In the rows, zero is written as 128.
The rows of M fall into several groups, and each row is roughly a mix of its group's hidden directions.
M, 136 rows:
[[140  91 107 138 152 100 146  85 133 139 141]
 [178 110 164 124 124 112 125 120 112 111  98]
 [119 112 122 128 158 130 106 135 174  98 161]
 [162 103 117  83 113 113 153 122 127 121  99]
 [131 107 178 122 127 103  95 109 121 114 103]
 [ 82 147 129 174 113 137 117 141 134 139 152]
 [139 108 101  83 136 104 169 126 115 117 133]
 [124 153  82 134 145 158 142 127 132 126 170]
 [133 152 138 158 159 142  81 121 139 139 154]
 [121  92 166 125 124  96 112 125 118 135  88]
 [167 140 183 108 135 131 113 130 150 119 129]
 [ 97 126 154 114 104 173 136 117 135 112  97]
 [124 166 133 110 121 131 155 136  83  96 112]
 [171 144  98 165 140 112 114 126 133 115 155]
 [139 152 124 136 110 125 149 113  71 143 101]
 [162 142 134 167 156  96 100 121 130 110 140]
 [114 115 155 139 124  82 128  99 102 116  98]
 [156 142 181 134 154 125 156 128 118 120 107]
 [107 174 148 142 154 138 165 131 124 124 104]
 [115 109 164 135 128  94 114 102 107 110  93]
 [177 139 128 164 131  91 109 133 141 128 139]
 [172 124 176 109 145 127 100 125 141 121 132]
 [ 87 135 159 101 123 169 131 146 124 134 108]
 [120 153  78 137 133 154 130 122 140 127 170]
 [132 159  86 139 145 162 131 125 140 125 166]
 [136 152  84 148 132 153 145 150 156 139 154]
 [128 143  81 121 123 153 140 142 146 151 168]
 [161 111 107  88 110 101 159 129 132 133 149]
 [123 133 131 144 105 143  66 105 145 141 130]
 [140 109 176 111 126 106 110 103 119 122  93]
 [159 108 166 101 137 113 140 130 113 120  87]
 [126  81 103  99 123 122  86 121 123 131 147]
 [119  93  91 107 134  94 149 101 113 139 141]
 [152 133 105 164 167 106 110 110 114 126 152]
 [170  90 138 121 147 125  89 123 130 124 152]
 [117 152  79 137 117 154 149 133 140 129 164]
 [ 66 132 116 139 125 120 107 102 120 148 138]
 [ 73 129  79 130 119 133 144 130 117 135 124]
 [ 92 143  89 148 101 137 164 136 115 139 126]
 [ 89  99 165  93 124 127 134 131 138 147 107]
 [122 107 125 142 161 133  99 123 174 109 156]
 [161  99 161 107 123 102 115 112 114 117  96]
 [124 181 154 146 122 122 159 129 139 125  98]
 [ 87 145  85 132 132 154 149 142 132 135 155]
 [138  77 111 107 128 136  85 130 129 134 152]
 [102  85 113  90  99 136 112 138 119 144 118]
 [ 83 131  87 106 129 140 127 127 151 152 148]
 [ 94 114  81 161 128 135 152 135 108 139 122]
 [127 168 101 151 149 159 131 133 140 122 167]
 [ 87 146  92 159 133 157 129 134 136 131 154]
 [ 67 132 110 132 123 126 109 101 126 151 144]
 [192 131 148 117 133 136 138 149 145 120 112]
 [ 83 103  79 142 120 125 144 134 117 133 117]
 [136  98 105 161 153 115 105  92 137 147 144]
 [125  86 111 136 113  97 110  98 128 164 122]
 [156 121 189 116 128 112 110 121 133 116 107]
 [128 115 136 131 125 139 111  80  98 141  85]
 [166 146 173 112 142 120  99 120 152 116 132]
 [111 158  90 149 148 148 150 134 138 104 157]
 [180 135 149 115 130 128 159 162 137 110 130]
 [170 144 172 111 134 122 101 121 152 117 138]
 [114  95 173 128 116 109 121 131 109 139  88]
 [186 119 138 102 129 142 150 153 131 109 120]
 [177 118 146  94 134 132 149 152 129 114 104]
 [153 111  95 154 161 110 136  96 128 139 154]
 [135 113 108  96 107  93 136 127 146 138 173]
 [171 139 180 111 141 129 102 123 137 126 127]
 [177 138 138 130 135 148 158 166 125 105 127]
 [ 92 172 123 125 105 124 170 128 124 127 111]
 [131 180 159 143 137 131 167 131 140 116 116]
 [175 141 180 108 135 125 115 122 137 120 138]
 [170 129 182 137 153 121 126 127 128 124 106]
 [164 138 185 106 139 126 116 128 148 116 123]
 [133 126 117 105 135 134 139 167 174 116 163]
 [155  95 149 103 140 102 130 122 122 123  82]
 [145 160 100 117 143 144 167 140 131 110 162]
 [ 78 113 111 140 123 117 101  90 112 139 122]
 [134 148 156 127 148 165 150 171 121 105 118]
 [162  98 131  90 126 103 155 130 123 129  96]
 [136 175 161 147 122 135 169 137 140 123 113]
 [114 146 173 143 141 162 132 117 108 116  95]
 [ 67 123 129 131 124 120 103  94 118 140 130]
 [117 161  91 158 143 154 131 133 145 123 162]
 [106 108 127 112 123 148 106 150 182 116 146]
 [143 155 157 163 143 132 124 105  91 127 101]
 [135  74 116  99 140 123  91 122 119 126 146]
 [136  83 136  94 141 106 138 116 104 129  95]
 [166 156 140 141 111 109 157 124  93 138 105]
 [149  90 151  93 117 101 122 118 117 137  94]
 [171 117 177 128 125 108 108 119 121 118 105]
 [ 88 124  73 152 107 130 136 134 128 138 126]
 [156 138 109 164 159 100 103 116 120 110 150]
 [ 88 146 122 172 128 140  97 127 138 137 156]
 [149 123 175 141 127 121  79 109 129 131 113]
 [155 116 164 102 124 121 161 141 111 119  91]
 [ 88 109  71 140 113 119 125 125 117 137 123]
 [151 106  79 145 140 107 131 107 134 144 158]
 [143  95 166 116 122  95 110 128 122 150  95]
 [145 124 118 132 140 128 117 154 183 111 164]
 [123  98 148 134 101 132  87 112 127 154  92]
 [111 145  77 137 119 147 161 137 136 127 160]
 [150 104 155 119 121  95 122  96 106 122  91]
 [126 150 167 119 102 138 145 138 100 144  88]
 [135 148 141 134 160 150  86 114 119 143 166]
 [150 107 132  91 165 118 163 130  98 125 123]
 [136  75  97 122 118 142 119 136 118 132 167]
 [166 126 182  99 129 126 104 127 138 126 121]
 [136 139 160 152 136 157  75 116 130 143 121]
 [143 100 128 132 125  65 130 133 119 106 111]
 [136 167 129 123 105 144 158 130  85 111 105]
 [138 118  95 102 156 101 168 136 122 131 155]
 [182 137 143 128 136 148 151 163 128 109 119]
 [153 130 105 150 163  86 122 111 107 124 150]
 [137 111 137 136 143 110  99 140 183 110 151]
 [140 175 166 151 121 134 153 136 139 132 101]
 [ 94 146  82 142 133 155 130 142 140 144 155]
 [134  92 101  98 130  81 151 128 128 141 128]
 [125 127  64 121 125 148 149 141 131 139 152]
 [176 134 145 129 135 140 156 166 127 100 124]
 [ 86 139  81 121 108 149 125 135 140 133 153]
 [147 123  98 162 138  93  93 105 111 128 141]
 [157 122  88 165 144 116 112 111 125 151 153]
 [156 154 175 144 147 123 161 130 134 114 114]
 [144 127 152 134 101  93 138 107  98 141  89]
 [118 119 155 119 135 156  94  95 120 137  87]
 [ 87 135  79 130 138 150 113 132 147 152 131]
 [143  78 116  99 121 119  92 124 135 122 154]
 [161 111 161 118 118  95  96 100 131 138 111]
 [165 141  95 154 156 102 129 122 119 117 159]
 [164 157 143 149 134 119 162 109  95 121 109]
 [147 123 158 132 139 139  71 105 131 132 105]
 [142  92  99 124 145 130  88 120 129 124 169]
 [157 123 182 128 143 116 146 128 113 127  93]
 [117  94 134 121 129 109 142 101 109 179 111]
 [139  90 108  86 115 105 150 116 120 122 101]
 [122 106 158 135 132 119  72 106 126 137 103]]
Here is one row of each group, with its name. Which group are the others in?
[110 129 159 124 101 173 117 146 155 142 106]	Q
[ 74 126 106 145 124 122 101  96 120 148 132]	V
[100 185 129 146 134 151 155 136 138 130 119]	J
[137  92 126  95 105 112 158 127 117 126  88]	T

[157 131 167 130 153 101 161 115 107 110 117]	J
[ 98 131  86 163 105 127 164 136 118 136 121]	J
[151 142 101 144 149 139 124 143 159  99 168]	Q
[137 147  91 138 132 152 168 159 141 121 152]	V
[137 150 148 147 112 134 138 106  82 139  89]	Q
[166 158 172 128 141 130 103 125 155 121 129]	J
[132 117 105 113 110  86 143 136 146 127 177]	V
[167 116 108  83 149 128 163 125 116 123 126]	T
[ 89 120  99 135 126 110 174 147 119 132 150]	T
[121  87 134 146 137  99 103  87 129 150 117]	Q
[134 164  91 140 149 153 149 134 143 105 156]	T
